(in the rows, 128 means zero)
The rows of A fall into 4 groups, and each row is roughly a mix of its group's hidden directions.
A (180 x 14):
[[ 63 133 132 155 132 105 117 150 131 125 109 130 108 146]
 [116  99 163 146 122 147 134 134  75 142 123 125 163 124]
 [150 150 141 145 178 103 130 121 107 114 139 113  89 141]
 [124 130 171 135 170 153  95 110 115 149 154 133 131 142]
 [138 104  98 142 150  81 155 129 154 128 145 103 106 122]
 [164 152 130 130 163 119 122 102 152 142 110 126  83 112]
 [ 97 102 113 103 101 176 127 119 103 130 152 142 130 145]
 [140 142  84 162 108 116 115 141 171 104 122 131 139 109]
 [126 120 172 137  95 118 133  95 136 114  88 106 128 152]
 [136 155 116 169 162 124 135 108  99 128  97 123 102 153]
 [131 144 146 116 141 158 158 102  94 119 118 132  90 161]
 [160 139 157 148 164 102 140 116 104 113  95 104 124 134]
 [161 138 130 151 182 136 137  97 146 111 109 135 104 124]
 [131 143 165 139 148 101 152 103 157 114 126 108  95 155]
 [131 147 118 172 117 159 122 108  98 113 117 105  89 141]
 [132 131  98 142 108 146 110 122 135  89 131 120 100  77]
 [123 128 152 124 175  69 133 124 119 142 146 124 120 144]
 [122  82 125 154 109 170 123 144 160 113 147 123 126 106]
 [132 109 126 184 120 153 138 130 108 105 139 141 170 121]
 [152 170 119 156 165 123 134 116 120 107  97 141  99 119]
 [ 97 112 167  97 106 111 138 145  98 151 141 156 120 136]
 [117 134 156 110 177 115 121 127  94 153 107 112 132 157]
 [100 108 173 112 153 151 136 129  92 145 147 126 149 144]
 [146 158 106  74 118 120 105 115 157 136 144 139 108 116]
 [117 135 126 151 136  67 147 149 125 128 151 113  93 128]
 [150 142 154 145 175 118 130 128 141 119  85 116 102 107]
 [123 125 109 116 103  86  91 142 130 123 127  93  98 104]
 [143 165  89 144 109 141 143 128 112 139 110 144 142  83]
 [127 128 138 143 104 173 117 129 144  97 177 125 139 105]
 [109 111 123  69  92 128 129 133 136 146 159 121 148 124]
 [123 132  98 131 154  70 141 137 131 122 139 103  98 108]
 [146 112 101 116 118  76 116 164 124 130 154 144 132 104]
 [182 112 107  91 128 139 157 106 129 131 132 127 151 143]
 [152 148 159 131 103 158 120 112  95 126 109 162 153 145]
 [133 132 148 169 154 115 137 156 136  97  90 109 151 116]
 [ 99 103 148 102  87 134 128 119 154 119 124 100 122 166]
 [132 142 102  85 102 123 131 147 118 144 122 145 167  93]
 [154 142  98 121 109 115 130 155 130 130 113 125 151  69]
 [111  98 137  83 105 166 117 118 101 154 147 124 135 122]
 [ 68 127 138 155 132 145 112 167 143 131 120 125 107 124]
 [106 102 179 104 149 141 131  95 107 144 140 110 138 131]
 [154 109 119 141 132  96 160 137 154 141 174 108 106 123]
 [129 145 105 158 150 123 141 151 135  67 106 119 133 122]
 [121 131 164 128 146  98 137 158  95 161 116 113 150 154]
 [133 150  82 157 103 105 128 136 159  99 107 136 133 112]
 [131 164 115 111 137 123 116 142 162 121  90 113  84 112]
 [117 103 167 147 132 155 116 144 105 109 119 146 175 131]
 [ 90 107 132 109  81 127 150 151  98 144 149 134 139 126]
 [124 157 152 160 111 160  88 120 122 129 108 154 155 123]
 [135 122 141 142 126 100 125 135 104 142  85 114  72 123]
 [146 129 146 132 111 167 121 131 117 102 182 146 144 106]
 [147 120 153 125 124  70 145 121 110 166 112 146 137 134]
 [106 108  91 122 162  93 144 146 141 107 119  95 109 128]
 [107 121  96 148 138 170 103 130 148  88 130 124 126 100]
 [121 115 161 140  98 118 142 104 136 115 137 136 136 189]
 [147 143 129 155 179 147 114 113 119  87 103 139 129 137]
 [100 123  70 113 107  95 131 137 130 154 120 130 112 111]
 [139 156  96 118 145  85 135 110 131 132  88 153 129 151]
 [131 127 139 117 114 177 118 127 116  91 165 107 118  98]
 [147 137 141 105 121  82 152 104 105 149  98 139 106 147]
 [130 111 174 105 148 130 133 113  91 159 153 145 146 136]
 [161 131 140 140 152  77 151 124 118 116 124 138  86 123]
 [158 150 113 129 104 115 129 134 116 129 107 147 130  65]
 [164 150 172 158 130 149 150 113 129  98 124 118 140 146]
 [138 134 107 104  76 140 118 142 103 129 132 159 136  91]
 [116 110 174  92 138 153 137 105  98 145 151 115 119 136]
 [143 109 123 101 115 168 127 125 147 113 178 113 148 105]
 [143 100 161 131 124 168 127 120 114 123  90 147 161 146]
 [132 110  94 105 130 138 142 164 149 141 126 144 137  76]
 [ 89  99 139  94 108 124 138 131 101 156 143 118 135 162]
 [148 160 111 122 175 117 147  98 153 117 100 121 123 146]
 [ 82  98 128 125 139 182 136 129 123  96 125 120 134 128]
 [122 122 122 109  91 184 119 110 121 110 102 141 150 142]
 [144 146 146 164 177 107 127 135 123  95  95 129 123 131]
 [107 136 172 122 125 139 101 106 143 124 153 119 151 173]
 [162 147 125  94 117 150 137 101 126 169 155 156 134 126]
 [ 64 133 147 138 139 114  96 161 137 128 121 115 122 129]
 [124 170  93 121 130 103 163 135 150 119 101 110 103 122]
 [123 153  82 154  90 119 132 147 164 107 131 131 135 115]
 [139 156  96 129 111 139 126 133 120 135  96 119 129  67]
 [102 130 112 181 134 146 124 157 154  99 140 112 110 137]
 [122 116 121  72  96 107 107 148 130 126 126 113 109  97]
 [150 130 127 200 145 114 123 139 131 105 119 116 137 123]
 [159 135 170 131 136  79 141 117 135 103 118 112 101 133]
 [138 126  81 155 101 113 126 138 174 111 118 135 138 107]
 [114 137 142 126 109 181  97 123 127 131  99 151 162 138]
 [145 125 125  99  77 153 122 114 125 138  97 144 165 130]
 [122 121  93 121 155 103 160 136 141 142 152 116  83 111]
 [115 102 128  93  99 169 122 133 127 116  87 123 157 137]
 [160 128 133  86 116 155 131  87 125 151 160 142 132 115]
 [169 120 134  90 103 148 157 109 123 143 166 133 128 136]
 [138  92 157 113 154 128 140 139  83 118 122 146 164 121]
 [138 124 175 102 157 142 124 134  86 151 141 117 122 151]
 [ 90 158 123 167 148 111  96 140 121  95 116 118 117 122]
 [181  98 130 130 105 120 154  84 130 127 147 130 130 124]
 [117 101 142 164 111 164 105 128 112 140 128 134 170 153]
 [115 118 173  99 147 124 143 121  79 155 131 127 131 145]
 [130 146  93 117  98 126 116 129 102 142  98 137 126  75]
 [121  93 145 117  90 144 114 124 145 161 162 145 156 134]
 [167 119 148  97  95 133 152 102 109 151 153 142 118 114]
 [112 127 107 111  86 129 110 130 120 150 110 144 179 106]
 [ 94 121  99 126 162 175  98 139 134 122 139 111 123 111]
 [179 113 148 107 105 134 158  96 107 133 150 140 129 136]
 [110 142 104  83 118 120 115 135 168 121 134 133  88 149]
 [123 122 107 134 149  72 158 131 130 143 141 120  87 116]
 [131 142 105  80 122 120 127 126 150 145 127 100  82 106]
 [115 106 130  80 105 103 108 133 129 143 175 126 128 146]
 [149 126  84 153  99 116 119 133 168 109 116 131 110 100]
 [133 142 165 123 154 139 141  98  94 119 129 139 102 170]
 [126 149  78 160 119 111 107 154 158 120 120 119 131 101]
 [148 167 113 149 126  98 106 128 154 152 112 118  87 127]
 [147 165  96  85 131 127 115 110 168 134 124 122 106 120]
 [140 136  77 141  99 112 139 136 164  97 102 131 123 120]
 [ 98 138 120 160 160 121 109 172 141  98 122 101 129 133]
 [130 130 107 159  87 140 134 141 157  83 138 133 143 104]
 [103  86 163 102 103 131 118 146 140 149 151 146 105 127]
 [ 98 127  87 159 131 109 111 148 158 115  92 111 136 121]
 [130 120 149 123 113 180 113 122 133 142 101 154 167 148]
 [130 115  87 150  92 124 137 131 166 104 130 148 143  97]
 [120  89 132 174 104 106 130 106 134 125  97 133  98 141]
 [126 122 110 130 174  79 143 114 126 130 141 116  92 106]
 [108 103  98 137 160 110 143 158 164 129 136  97 108 120]
 [117 128 182 103 154 133 136 111  85 141 130 120 131 152]
 [129 178  89  97 102 116 114 127 153 148 118 119 118 130]
 [ 99 145 133 148 169  80  98 136 126 109 116 112 136 134]
 [123 116 119 101  98 138 149 112 163 156 147 131 174 135]
 [147 144 106 109 134  99 147 120 165 133 138 116  80 103]
 [120 120 150  99 175 120 120 104  98 162 139 140 153 134]
 [140 143 110 150 170 128 153 105 163 115  99 117 106 146]
 [113  97 155 124  95 140 107 152 111 134 145 131 178 121]
 [134 112 181 110 153 108 124  93  99 152 124 114 130 126]
 [161 160 117 154 175 115 134  93 122 125 108 124 123 144]
 [148 124 118 127 129  75 132 126 130 151  79 115 100 131]
 [104 138  94 105 102 153 138 118 122 151  86 130 124  94]
 [146 127  81 123  94 141 128 133 173 111 138 113 110 109]
 [151 138  95 139 150  97 161 110 141 141 165 131 101 138]
 [106 130 131 134 138  98 146 130 117 128  65 117 111 159]
 [ 87 155 134 154 142 109 101 163 122 130  88 134 134 130]
 [115 119 131  79 100 105 151 124 118 166 157 128 111 119]
 [ 99 114  85 129 121 137  82 146 130 149 130 118 128  92]
 [108 119 132  71  91 157 114 131 137 153 138 135 146 123]
 [141 104 158 135 111 164 127 113 113 122  87 152 158 149]
 [ 92 120 169 104 153 138 140 108  92 148 124 121 123 153]
 [124 140 138 132 107 170 109 120 120 125  94 156 166 159]
 [152 124 153 111  89 164 121 142 110 130  96 138 163 122]
 [ 97 125 104  94  79 141 130 126 118 162 147 126 113 141]
 [142 137 109 127 172  79 138 102 125 115 157 113 112 129]
 [130 130  97 109  82 143 129 145 135 137 115 143 146  78]
 [142 172  88  92 134 139 123 104 143 132 117 126  94 121]
 [108 132 155 132 114 191 144 100 142 125 121 135 128 153]
 [115 131 100 165 171 107 139 130 135 114 138 119  86 109]
 [ 96 102 151 126 141 127 112 119 147 127 123  86 137 175]
 [126 138 104 126  89  91 122 145 152 134 132 111 177 119]
 [137 135 112 146 111 178 109 140 158  92 157 119 116 118]
 [176 119 139  89 110 145 152  99 102 124 139 136 142 141]
 [101 109 147 124 102 100 143 127 117 172 144 133 145 167]
 [140 144 105  92 166 115 120 160 103 139 141 119 161 111]
 [138 173  86 125 125 126 140 127 103 137 123 139  99  88]
 [160 153  95 138  95 124 118 131 147  97 125 117  95 102]
 [125 122 164 117  86 165 121 127 103 121 102 146 151 148]
 [113 118 177 123 114 148 115 111 150 110 122  91 133 164]
 [171 108 124 100 130 170 153  91 119 132 134 145 134 134]
 [114 129 125 174 130 127 132 116 146 118 157 110 115 183]
 [123 109 129 104 127  88 154 134 176 141 103 132 130  98]
 [ 94 128 166 124 168 140 120 126  92 140 141 126 163 136]
 [149  89 171 119 109 125 130 133 130  95 132 129  84 138]
 [146 129 107 155 125 142 111 138 116 136  98 137 150  69]
 [ 73 123 121 151 128 113 117 173 150 133 106 114 116 125]
 [149 120  98 145  85 101 153 141 143 108 114 157 136 107]
 [143 143 119 103 144  90 138 135  99 152  88 127  99 150]
 [ 99 114 108 104 134 170 147 138 170 150 124 139 133 104]
 [ 93 101  90 120 134 151 137 148 167 143 151 128 104 126]
 [112  79 147 115 115 125 103 135 114 116 146 119 118 178]
 [121 139 139 136 187 135 137 105 125 138 134 147  81 132]
 [132 168 111  94 123 117 140 122 143 155 105 117  84 108]
 [151 156 114 146 158 136 135 124 133 115  83  90 142 104]
 [147 153 156 110 142 111 123 140  91 129 106  86 102 143]
 [ 92 101 148  94 115 134 129 121 150 124 141 112 110 176]
 [131 130 154 103 109 159 121 116 108 146  95 161 160 150]
 [121 106 130  96  96 124 145 115 117 158 177 152 118 118]]
One row of each group comes first, with its name. Which group is each row after those in?
[ 99  98  86 119 127 152  96 159 134 146 146 126 138 111]  N
[111  87 133 127  89 148 136 123 142 177 147 112 133 133]  Q
[170 115 119 114  98 150 159  96 131 137 165 135 112 122]  Y
[ 92 124 152 115 157 115 144 118  93 158 120 149 151 153]  P

[ 98  97 139 157 121 138 135 151 107 106 127 125 171 159]  Q
[134 139 111 120 146  85 123 124 118 155  79 121  93 139]  P
[104 110 136 148 139 169 129 116 140 129 163 154 106 166]  N
[126 104 151 170 139 106 158 127 111 113 151 162 146 148]  Q
[128 113 116 125 136  97 148 130 132 124 164 101  81  93]  Y
[159 154 112 171 160 133 128 124 128 101  98 108 127 106]  Q
[156 156  97 124 141 116  79 125 153 117 127  98 110 127]  Q
[108 127 167 110 169 139 129 112 145 125 126  93 118 166]  N
[125  93 164 161 119 137 129 143 103 122 140 141 175 119]  Q
[108  99 143 112 149 114 128 136 151 119 156 102 110 177]  N
[ 76 136 155 169 129 118 124 153 121 151 130 115 150 135]  P
[148 107 100 141  97 110 137 146 165 165 141 159 126 126]  P
[124 138 101 161 146  61 132 127 133 116 120 115 115 125]  Y
[146 169  90  99 135 128 129 108 145 136 114 110  91 111]  Q
